128 stands for zero in the data rows.
Here is a table of points, one per row:
tensor([132, 100, 188, 105, 184, 102, 120, 108, 125, 93, 69, 80, 137,
        158, 137, 125, 122, 153, 185, 151, 88, 133, 157, 115, 97, 129,
        89, 115, 153, 137, 91, 180])
tensor([184, 124, 141, 126, 136, 122, 164, 155, 71, 141, 141, 102, 152,
        162, 149, 113, 118, 152, 58, 141, 219, 166, 116, 120, 155, 96,
        112, 131, 122, 110, 98, 139])
tensor([158, 112, 161, 186, 183, 134, 149, 111, 145, 155, 196, 82, 175,
        72, 111, 93, 102, 169, 139, 111, 150, 69, 108, 121, 115, 135,
        164, 130, 92, 158, 138, 119])
tensor([160, 148, 155, 120, 102, 119, 67, 80, 100, 121, 121, 115, 116,
        97, 147, 143, 89, 76, 109, 66, 132, 137, 166, 101, 109, 88,
        103, 102, 115, 77, 168, 110])
tensor([108, 162, 113, 94, 124, 86, 142, 145, 142, 118, 173, 85, 98,
        60, 113, 108, 98, 88, 139, 157, 130, 175, 130, 183, 127, 157,
        112, 119, 93, 115, 76, 121])
tensor([113, 149, 119, 178, 175, 106, 92, 180, 134, 166, 90, 112, 108,
        109, 138, 130, 67, 141, 89, 70, 102, 158, 130, 189, 128, 112,
        86, 156, 153, 118, 112, 128])
tensor([129, 158, 92, 113, 121, 68, 149, 135, 118, 69, 151, 167, 217,
        151, 144, 103, 127, 114, 120, 182, 102, 123, 166, 99, 102, 121,
        101, 157, 120, 164, 170, 86])
tensor([197, 131, 74, 171, 116, 94, 148, 116, 114, 119, 151, 166, 170,
        134, 126, 179, 121, 114, 176, 102, 156, 155, 86, 112, 136, 120,
        103, 152, 174, 126, 66, 150])
tensor([116, 119, 179, 135, 155, 122, 153, 119, 147, 95, 125, 166, 64,
        81, 163, 88, 121, 103, 78, 100, 107, 78, 144, 91, 103, 140,
        82, 106, 108, 167, 92, 114])
tensor([98, 117, 107, 121, 115, 169, 155, 84, 116, 69, 87, 58, 148,
        141, 108, 154, 79, 114, 86, 123, 123, 143, 107, 137, 134, 171,
        107, 97, 141, 79, 103, 118])
tensor([88, 172, 172, 157, 156, 150, 95, 140, 105, 108, 183, 143, 100,
        143, 116, 166, 108, 158, 173, 126, 101, 99, 150, 88, 95, 128,
        130, 136, 203, 120, 141, 153])
tensor([74, 141, 100, 171, 82, 95, 127, 164, 100, 124, 167, 81, 96,
        229, 101, 100, 118, 122, 120, 143, 103, 75, 105, 131, 147, 114,
        129, 142, 94, 120, 113, 66])
tensor([131, 135, 124, 100, 96, 95, 133, 124, 178, 123, 123, 140, 141,
        98, 99, 188, 143, 163, 102, 102, 87, 137, 199, 148, 95, 153,
        177, 164, 138, 160, 84, 101])
tensor([106, 104, 91, 150, 121, 137, 87, 137, 146, 90, 103, 126, 112,
        170, 90, 169, 116, 196, 139, 101, 178, 158, 145, 64, 100, 149,
        176, 135, 97, 150, 133, 160])
tensor([178, 157, 112, 155, 162, 197, 111, 92, 111, 75, 183, 108, 151,
        112, 158, 131, 136, 162, 172, 131, 118, 108, 90, 174, 143, 75,
        161, 84, 137, 133, 103, 116])
tensor([131, 113, 123, 150, 174, 170, 136, 116, 179, 156, 151, 132, 120,
        165, 154, 115, 171, 61, 135, 162, 109, 171, 158, 85, 201, 182,
        123, 114, 92, 95, 147, 128])
tensor([70, 151, 117, 122, 133, 99, 181, 95, 142, 168, 120, 141, 148,
        121, 156, 144, 109, 123, 157, 137, 145, 116, 140, 123, 220, 117,
        57, 163, 169, 154, 112, 125])
tensor([106, 110, 159, 91, 168, 183, 173, 202, 113, 141, 159, 122, 93,
        134, 82, 133, 155, 131, 155, 137, 153, 130, 165, 140, 117, 99,
        127, 146, 185, 138, 110, 92])
tensor([175, 141, 131, 96, 160, 87, 138, 154, 107, 134, 148, 117, 105,
        142, 94, 130, 159, 134, 128, 124, 114, 186, 94, 171, 82, 199,
        110, 108, 130, 163, 176, 108])
tensor([91, 138, 159, 150, 162, 159, 107, 182, 86, 141, 89, 108, 178,
        136, 108, 95, 178, 127, 134, 146, 92, 201, 135, 169, 107, 131,
        135, 124, 153, 113, 161, 116])
tensor([216, 73, 172, 108, 89, 154, 160, 123, 141, 147, 112, 133, 147,
        180, 129, 121, 72, 98, 116, 157, 85, 139, 102, 118, 119, 125,
        166, 168, 115, 166, 121, 106])
tensor([136, 168, 105, 132, 165, 142, 162, 134, 126, 157, 108, 114, 109,
        112, 126, 177, 153, 100, 120, 142, 199, 97, 180, 132, 146, 109,
        136, 88, 60, 171, 171, 183])
tensor([105, 97, 130, 100, 112, 115, 75, 105, 71, 127, 118, 137, 107,
        141, 151, 108, 131, 96, 172, 137, 165, 101, 89, 176, 104, 110,
        122, 239, 74, 126, 130, 171])
tensor([139, 123, 186, 76, 122, 121, 133, 135, 98, 97, 100, 103, 132,
        90, 126, 158, 91, 180, 156, 165, 104, 126, 189, 110, 180, 128,
        155, 148, 110, 88, 141, 89])
tensor([151, 78, 108, 119, 158, 138, 104, 95, 111, 99, 116, 237, 110,
        125, 69, 87, 131, 174, 76, 153, 101, 114, 143, 181, 173, 109,
        95, 139, 107, 129, 121, 162])
tensor([88, 87, 121, 103, 67, 116, 111, 159, 101, 104, 137, 135, 106,
        88, 145, 144, 131, 137, 98, 166, 150, 148, 90, 104, 159, 170,
        196, 100, 137, 175, 149, 179])
tensor([107, 172, 109, 94, 144, 62, 193, 121, 150, 148, 118, 110, 120,
        127, 133, 69, 121, 168, 120, 106, 139, 172, 104, 87, 152, 91,
        178, 126, 154, 109, 104, 169])
tensor([124, 162, 164, 110, 119, 155, 110, 91, 152, 168, 144, 89, 139,
        158, 127, 181, 174, 121, 64, 118, 128, 112, 112, 159, 183, 178,
        100, 142, 134, 140, 169, 200])
tensor([149, 78, 80, 122, 112, 182, 154, 134, 156, 112, 148, 85, 112,
        116, 177, 72, 196, 159, 162, 86, 116, 97, 129, 174, 105, 107,
        129, 116, 166, 102, 131, 142])
tensor([67, 94, 156, 103, 179, 126, 122, 110, 164, 81, 141, 164, 151,
        114, 114, 142, 125, 83, 103, 104, 114, 112, 89, 139, 155, 80,
        173, 161, 85, 90, 126, 104])
tensor([143, 149, 106, 100, 172, 116, 74, 119, 128, 178, 105, 145, 160,
        153, 218, 122, 155, 162, 103, 168, 105, 133, 120, 93, 136, 143,
        167, 132, 103, 118, 64, 125])
tensor([156, 118, 87, 64, 138, 103, 109, 89, 167, 190, 118, 100, 138,
        176, 156, 114, 116, 151, 126, 153, 116, 66, 139, 107, 135, 103,
        124, 133, 167, 166, 184, 96])
tensor([171, 118, 90, 165, 77, 152, 131, 176, 129, 137, 171, 163, 149,
        109, 203, 116, 94, 102, 118, 151, 148, 118, 179, 114, 109, 159,
        127, 158, 169, 66, 121, 140])
tensor([108, 155, 181, 204, 106, 106, 170, 61, 127, 112, 133, 123, 161,
        149, 142, 107, 142, 135, 102, 88, 181, 135, 176, 165, 121, 99,
        171, 108, 115, 171, 155, 150])
tensor([148, 70, 102, 125, 108, 88, 114, 139, 109, 145, 116, 97, 159,
        117, 99, 168, 168, 105, 117, 100, 117, 84, 153, 115, 110, 145,
        78, 64, 81, 101, 80, 133])
tensor([148, 110, 70, 135, 123, 127, 107, 158, 150, 86, 115, 99, 84,
        104, 102, 91, 145, 99, 130, 77, 109, 167, 110, 79, 179, 142,
        136, 165, 158, 189, 180, 150])
tensor([94, 123, 107, 110, 101, 165, 145, 97, 100, 224, 173, 153, 123,
        146, 77, 115, 96, 129, 122, 140, 64, 169, 101, 88, 99, 73,
        120, 74, 116, 114, 114, 151])
tensor([146, 146, 123, 152, 110, 119, 221, 122, 96, 154, 65, 159, 128,
        75, 122, 169, 177, 117, 124, 147, 103, 115, 76, 95, 81, 103,
        118, 182, 130, 93, 170, 104])
tensor([147, 166, 136, 142, 118, 119, 151, 168, 158, 123, 124, 129, 182,
        138, 71, 118, 96, 59, 122, 163, 126, 95, 146, 135, 141, 114,
        152, 140, 158, 114, 111, 219])
tensor([114, 92, 157, 178, 89, 107, 104, 99, 91, 173, 151, 140, 89,
        110, 105, 148, 141, 175, 201, 136, 159, 132, 169, 102, 151, 163,
        156, 126, 139, 129, 118, 102])
tensor([159, 179, 134, 119, 106, 108, 153, 109, 217, 150, 101, 164, 72,
        176, 147, 141, 120, 163, 168, 131, 122, 124, 121, 164, 126, 140,
        122, 138, 94, 59, 152, 144])
tensor([102, 132, 96, 121, 133, 144, 145, 134, 92, 136, 99, 166, 133,
        128, 180, 199, 87, 110, 133, 104, 105, 160, 130, 171, 104, 184,
        161, 105, 124, 179, 156, 86])
tensor([137, 95, 171, 94, 185, 70, 105, 159, 133, 150, 108, 155, 114,
        162, 133, 131, 109, 88, 154, 114, 177, 110, 124, 177, 130, 134,
        142, 71, 182, 88, 117, 102])
tensor([124, 223, 109, 65, 107, 176, 125, 119, 79, 146, 114, 180, 145,
        149, 94, 75, 166, 121, 130, 73, 152, 98, 118, 94, 104, 170,
        117, 146, 122, 114, 96, 102])
tensor([108, 110, 125, 118, 80, 144, 82, 169, 176, 108, 126, 154, 148,
        85, 152, 111, 181, 131, 154, 113, 141, 143, 73, 131, 155, 90,
        99, 75, 161, 136, 190, 107])
tensor([148, 135, 174, 152, 92, 171, 117, 167, 206, 113, 166, 117, 133,
        153, 176, 157, 148, 128, 103, 159, 140, 177, 117, 79, 122, 119,
        63, 161, 113, 122, 97, 110])
tensor([136, 194, 146, 119, 83, 121, 120, 171, 152, 171, 63, 121, 107,
        150, 153, 104, 106, 122, 153, 133, 97, 92, 112, 134, 170, 68,
        168, 105, 122, 179, 110, 138])
tensor([103, 129, 84, 172, 131, 118, 94, 75, 150, 138, 95, 131, 75,
        123, 103, 107, 115, 119, 97, 238, 171, 113, 106, 126, 67, 101,
        123, 140, 166, 131, 123, 104])
tensor([121, 147, 113, 147, 111, 121, 171, 155, 138, 133, 95, 161, 197,
        119, 112, 85, 64, 176, 176, 126, 167, 119, 71, 130, 147, 179,
        113, 104, 115, 103, 126, 157])
There is one direction along which these points spread out most. For each point below, how far along it does it lie, from 0 to 99? 50 is the average, and the first point above lies past it. One standard deviation of the points above along it is 16.
tensor([160, 148, 155, 120, 102, 119, 67, 80, 100, 121, 121, 115, 116,
        97, 147, 143, 89, 76, 109, 66, 132, 137, 166, 101, 109, 88,
        103, 102, 115, 77, 168, 110]) 61
tensor([88, 87, 121, 103, 67, 116, 111, 159, 101, 104, 137, 135, 106,
        88, 145, 144, 131, 137, 98, 166, 150, 148, 90, 104, 159, 170,
        196, 100, 137, 175, 149, 179]) 66
tensor([124, 162, 164, 110, 119, 155, 110, 91, 152, 168, 144, 89, 139,
        158, 127, 181, 174, 121, 64, 118, 128, 112, 112, 159, 183, 178,
        100, 142, 134, 140, 169, 200]) 48
tensor([103, 129, 84, 172, 131, 118, 94, 75, 150, 138, 95, 131, 75,
        123, 103, 107, 115, 119, 97, 238, 171, 113, 106, 126, 67, 101,
        123, 140, 166, 131, 123, 104]) 40
tensor([178, 157, 112, 155, 162, 197, 111, 92, 111, 75, 183, 108, 151,
        112, 158, 131, 136, 162, 172, 131, 118, 108, 90, 174, 143, 75,
        161, 84, 137, 133, 103, 116]) 62
tensor([108, 155, 181, 204, 106, 106, 170, 61, 127, 112, 133, 123, 161,
        149, 142, 107, 142, 135, 102, 88, 181, 135, 176, 165, 121, 99,
        171, 108, 115, 171, 155, 150]) 54
tensor([131, 113, 123, 150, 174, 170, 136, 116, 179, 156, 151, 132, 120,
        165, 154, 115, 171, 61, 135, 162, 109, 171, 158, 85, 201, 182,
        123, 114, 92, 95, 147, 128]) 44
tensor([158, 112, 161, 186, 183, 134, 149, 111, 145, 155, 196, 82, 175,
        72, 111, 93, 102, 169, 139, 111, 150, 69, 108, 121, 115, 135,
        164, 130, 92, 158, 138, 119]) 58
tensor([114, 92, 157, 178, 89, 107, 104, 99, 91, 173, 151, 140, 89,
        110, 105, 148, 141, 175, 201, 136, 159, 132, 169, 102, 151, 163,
        156, 126, 139, 129, 118, 102]) 71
tensor([175, 141, 131, 96, 160, 87, 138, 154, 107, 134, 148, 117, 105,
        142, 94, 130, 159, 134, 128, 124, 114, 186, 94, 171, 82, 199,
        110, 108, 130, 163, 176, 108]) 73
tensor([74, 141, 100, 171, 82, 95, 127, 164, 100, 124, 167, 81, 96,
        229, 101, 100, 118, 122, 120, 143, 103, 75, 105, 131, 147, 114,
        129, 142, 94, 120, 113, 66]) 39
tensor([147, 166, 136, 142, 118, 119, 151, 168, 158, 123, 124, 129, 182,
        138, 71, 118, 96, 59, 122, 163, 126, 95, 146, 135, 141, 114,
        152, 140, 158, 114, 111, 219]) 28
tensor([94, 123, 107, 110, 101, 165, 145, 97, 100, 224, 173, 153, 123,
        146, 77, 115, 96, 129, 122, 140, 64, 169, 101, 88, 99, 73,
        120, 74, 116, 114, 114, 151]) 38
